(in the rows, 128 means zero)
Families of rows that turns and mirrors carry onto each other, the same ones carrying the whole set onto itself: the rest of each named row's family, in list order:
4 families of 4 rows:
j_832: [152 163 148 128 142 159 149 118]
j_430: [164 116 130 155 162 131 137 154]
j_432: [162 162 152 136 133 155 154 121]
j_246: [157 153 147 174 150 161 127  99]
j_670: [150 130 126 138 138 109 107 133]
j_719: [147 128 130 138 146 120  97 135]
j_913: [151 162 144 131 130 157 149 120]
j_752: [170 158 145 164 142 156 123  94]
j_506: [160 118 124 161 159 127 142 150]
j_336: [155 121 124 135 146 120  99 125]
j_607: [152 125 123 140 137 120  98 130]
j_189: [165 148 157 166 147 161 125  97]
j_195: [143 159 152 133 131 154 148 117]
j_129: [165 148 147 173 142 160 127  96]
j_93: [161 125 127 168 160 120 132 150]
j_147: [155 117 131 160 167 121 138 145]

Which other rows belong to the same family as j_189? j_832, j_719, j_147
Which other rows belong to the same family as j_336? j_430, j_246, j_195
Which other rows belong to the same family as j_752? j_432, j_670, j_93

Families of rows that turns and mirrors carry onto each other, the same ones carrying the whole set onto itself: the rest of each named row's family, in list order:
4 families of 8 rows:
j_529: [146 109 164 121 166 106 124 127 139 105 121 160 125 149 124 108 111 133]
j_864: [126 122 122  97 133 124 137 150 147  99 128 169 122 166  93 136 113 122]
j_138: [163  94 168  97 157 128 132 123 134  93 119 165 125 141 121 116 120 118]
j_915: [123 124 133 125 158 134 165 110 117 142 120 124 163 161 127 156 136 111]
j_418: [127 110 126 125 176 151 162 121 104 134 118 146 169 140 120 158 128  97]
j_272: [149 108 116 109 141 144 134 154 125  77 108 171 154 147 113 159 107 108]
j_276: [163 119 146 123 162 151 149 128 155 134 111 161 159 132 120 136 136 102]
j_664: [161 109 142 134 162 157 141 124 146 120 126 165 152 128 102 148 124  91]
j_145: [151 100 168 112 151 122 132 121 133  99 133 173 110 141 112 132 103 114]
j_635: [145  87  97 112 174 158 137 139 121 122  98 143 152 141 146 156 107 109]
j_33: [155  71 106 104 160 153 127 124 123 124 110 122 145 141 146 144 114 134]
j_811: [128 112 116  90 131 118 145 134 133 105 131 182 124 175 106 149 114 136]
j_862: [143 131 125 108 127 115 142 154 134 117 123 160 134 173  90 148 109 125]
j_277: [141 105  99 106 149 108 135 127 128 150 130 130 120 157 137 119 103 122]
j_570: [151 107 116 133 142 137 114 139 140  81 117 146 169 154 104 143 120 134]
j_312: [106 100 152 108 153 116 148 107 104 118 138 135 120 149 133 142 110 136]
j_885: [171 120 142 146 155 131 133 111 157 117 121 163 155 150 117 136 128 104]
j_699: [136  84  96 117 165 156 133 120 133 121 106 121 139 150 153 155 112 114]
j_736: [116 108 128 130 164 152 156 108 116 140 132 126 162 137 124 158 131 113]
j_879: [125  92  97  94 164 132 149 119 129 149 121 154 121 169 138 145 113 138]
j_97: [139 116 118 132 149 132 149 101 119 126 136 123 173 146 124 138 139  99]
j_503: [156  99 119 125 148 145 124 145 116  86 103 135 161 162 105 162 108 115]
j_764: [141 116 115 112 146 108 125 139 135 115 133 155 130 178  83 121 113 131]
j_749: [122  99 155  99 153 111 147 104  96 101 127 129 130 169 129 136 120 127]
j_452: [109  90 143 106 175 126 154 104  97 123 125 146 136 157 137 147 119 139]
j_839: [162 116 145 118 152 144 153 128 136 114 124 187 150 130 113 148 122  90]
j_111: [141 111 117 128 152 154 127 152 140  80 100 147 155 152 113 160 110 106]
j_659: [152  96 100 127 144 137 124 127 132 118 114 120 159 132 158 141 110 125]
j_638: [144  97 162  99 150 119 144 110 127 102 132 187 118 148 130 138 113 131]
j_213: [122  96 102  85 147 127 144 118 141 139 133 144 107 165 133 130 115 130]
j_542: [113 105 139 106 161 108 140 115 100 114 134 120 144 144 131 111 121 128]
j_220: [141 103 111  87 138 123 144 132 142 155 130 148 117 154 132 130 115 144]

Which other rows belong to the same family as j_811? j_418, j_272, j_635, j_879, j_452, j_839, j_638
Which other rows belong to the same family as j_503? j_138, j_915, j_276, j_33, j_862, j_749, j_220
Which other rows belong to the same family as j_659? j_529, j_277, j_570, j_885, j_97, j_764, j_542

Families of rows that turns and mirrors carry onto each other, the same ones carrying the whole set onto itself: the rest of each named row's family, in list order:
5 families of 5 rows:
j_24: [134 160 127 141 150 184 142 128 114  68 147 121 122 135 145  90  70 119
 113 111 108 125]
j_925: [126 158 148 132 155 205 116 108 112  97 139 115 133 138 118  81  62 146
 104 131 128 151]
j_921: [158 124 115 113 135 169 128 105 124 102 133 127 112 141 147  95 111 154
  96 110  89 155]
j_871: [142 144 141 120 155 165 158  63  97 107 143 110 155 125 136  76 105 135
 104 111 109 165]
j_984: [131 157 194 122 120 174 128 110 120 102 160 136  93 112 130 114  89 127
 105 124 103 124]
j_993: [133 153 121 110 137 199 103 105  98  80 164 125 131 161 131  84  72 134
 118 125 125 148]
j_98: [145 164 112 141 140 186 122 101  87  85 158 109 121 134 126  79  82 117
 131 116 126 129]
j_23: [124 172 167 111 147 150 121 133 125  98 144 133 106 146 126 113  78 151
  87 107  94 153]
j_292: [125 182 160 112 141 166 111  90  79 120 161 146 134 155 114 117 107 121
 118 140 108 154]
j_873: [138 126 155 111 159 153 109  92  92 137 138 141 121 148 160  70 117 150
 110 127 124 148]
j_604: [139 137 150 116 156 131 138  95  94 105 156 136 126 146 178  69 121 133
 118 101 121 131]
j_508: [134 164 140 145 163 205 137 117 105  94 142 138 135 149 133  97  81 122
 103 147 111 127]
j_229: [140 139 161 119 126 153 112  98 112 114 150 125 124 126 159  76 130 158
 137  99 137 144]
j_435: [127 176 143 107 128 145 120 115 101  83 166 146 107 160 137 125 106 119
 117 111  94 137]
j_124: [147 150 167 110 126 166 100  96  99 124 165 123  77 124 115  94  84 138
  98 127 110 132]
j_190: [150 137 133 121 123 186 133  89 128  96 139 138 128 148 141 114 136 152
 112 129 102 149]
j_760: [144 135 158 140 150 152 131 114 109 130 126 139 111 121 165  84 129 141
 121 118 115 126]
j_979: [139 179 150 117 140 140 112 111  94 114 156 104 110 120 108  87  76 145
 110  89 110 159]
j_456: [140 162 189 101 151 169 131  95  87 117 190 144 129 137 131  91  77 124
  85 129 105 137]
j_974: [142 152 144 131 134 178 157  65 111  94 147 126 152 135 139 101 135 134
 121 125 112 148]
j_222: [127 143 187 121 156 156 139 103 121 111 144 141 143 139 168  81 120 158
 108 114 128 142]
j_632: [152 128 127 117 161 158 149  94 109 111 129 115 130 127 144  74  91 145
  87 104  90 164]
j_239: [158 158 159 120 150 150 132 102  82 120 179 131  90 126 130  88  83 114
  88 120  95 114]
j_368: [135 162 182 100 114 164 127  94  97  89 196 134 118 122 138 101  87 117
 118 107 111 134]
j_490: [137 191 160 143 157 150 141 105  80 127 148 124 127 115 113 103  96 113
 113 118 100 140]

Which other rows belong to the same family as j_98? j_24, j_925, j_993, j_508
Which other rows belong to the same family as j_435? j_23, j_292, j_979, j_490
Which other rows belong to the same family as j_190? j_921, j_871, j_974, j_632
Which other rows belong to the same family as j_873? j_604, j_229, j_760, j_222

Families of rows that turns and mirrors carry onto each other, the same ones carrying the whole set onto itself: the rest of each named row's family, in list order:
10 families of 4 rows:
j_491: [125 128 130 114 102 128 148 121 113 159 106]
j_210: [136 159 125 110 111 120 106 115 124 120 113]
j_904: [127 135 132 109 115 127 165 107 116 155  92]
j_910: [134 169 140 127 111 134 133 110 133 137 109]
j_369: [124 133 152 106 131  85 116 142 137  96 104]
j_629: [143 159 148 121 105 133 121 120 145 118 124]
j_605: [147 143 144 112 133 110 111 134 124  90 106]
j_800: [125 132 146 119 140  87 110 121 142  98 102]
j_708: [118 100 140  86 136 101 155 140 135 127  94]
j_853: [116 114 142 103 157  95 164 122 137 111 103]
j_79: [131 170 143 114  98 125 132 118 134 140 112]
j_462: [124  97 135 100 149  98 155 123 145 126  93]
j_18: [130 161 134 116 131  93 126 118 137  92 117]
j_615: [143 111 141 109 121 133 164 137 117 146  96]
j_345: [140 172 132 116 113 121 125 104 126 125 101]
j_556: [130 167 127 116 103 131 136 108 125 135 112]
j_200: [125 114 141 108 144  87 174 123 127 124  96]
j_734: [126 137 147 111 138 109 101 130 142  97  98]
j_634: [134 115 144 115 119 132 160 139 143 157  91]
j_459: [131 103 134 109 134  92 171 139 131 135 109]
j_583: [138 157 142 132 106 121 111 116 140 135 101]
j_641: [144 105 143 102 149 101 153 144 128 105 101]
j_774: [133 125 138 101 110 150 157 117 138 147 113]
j_457: [125 156 147 123 141  97 121 118 138  94 112]
j_968: [114 117 142  87 146  88 160 129 139 112 108]
j_648: [138 151 140 115 143  81 134 119 138  94 104]
j_742: [119 118 136 106 146  84 168 128 134 106 111]
j_480: [137 124 131 113 114 131 155 118 143 163  93]
j_707: [125 127 134 108 128 133 175 115 132 154 100]
j_869: [141 134 129 104 143  83 128 133 142  95 116]
j_275: [119 125 129 106 118 122 179 117 123 149 104]
j_891: [148 149 142 119 106 142 122 127 113 132 102]
j_920: [135 130 133  95 106 135 151 133 136 158  93]
j_405: [124 129 135  93 115 123 175 123 135 156 104]
j_848: [140 163 144 115 100 119 112 135 139 128 104]
j_520: [117  96 148  96 139 113 164 126 136 118 114]
j_346: [126 129 158 117 134  97 127 130 143  88 124]
j_353: [120 157 149 107 127  90 119 124 137  96 116]
j_562: [130 148 150 128 104 136 114 128 133 140  96]
j_328: [131 105 141  98 153 104 147 140 153 115  92]

Which other rows belong to the same family as j_634? j_734, j_562, j_328
Which other rows belong to the same family as j_520? j_629, j_774, j_346
Which other rows belong to the same family as j_79? j_968, j_405, j_353
Which other rows belong to the same family as j_462? j_800, j_583, j_480
Which other rows belong to the same family as j_707? j_910, j_853, j_457

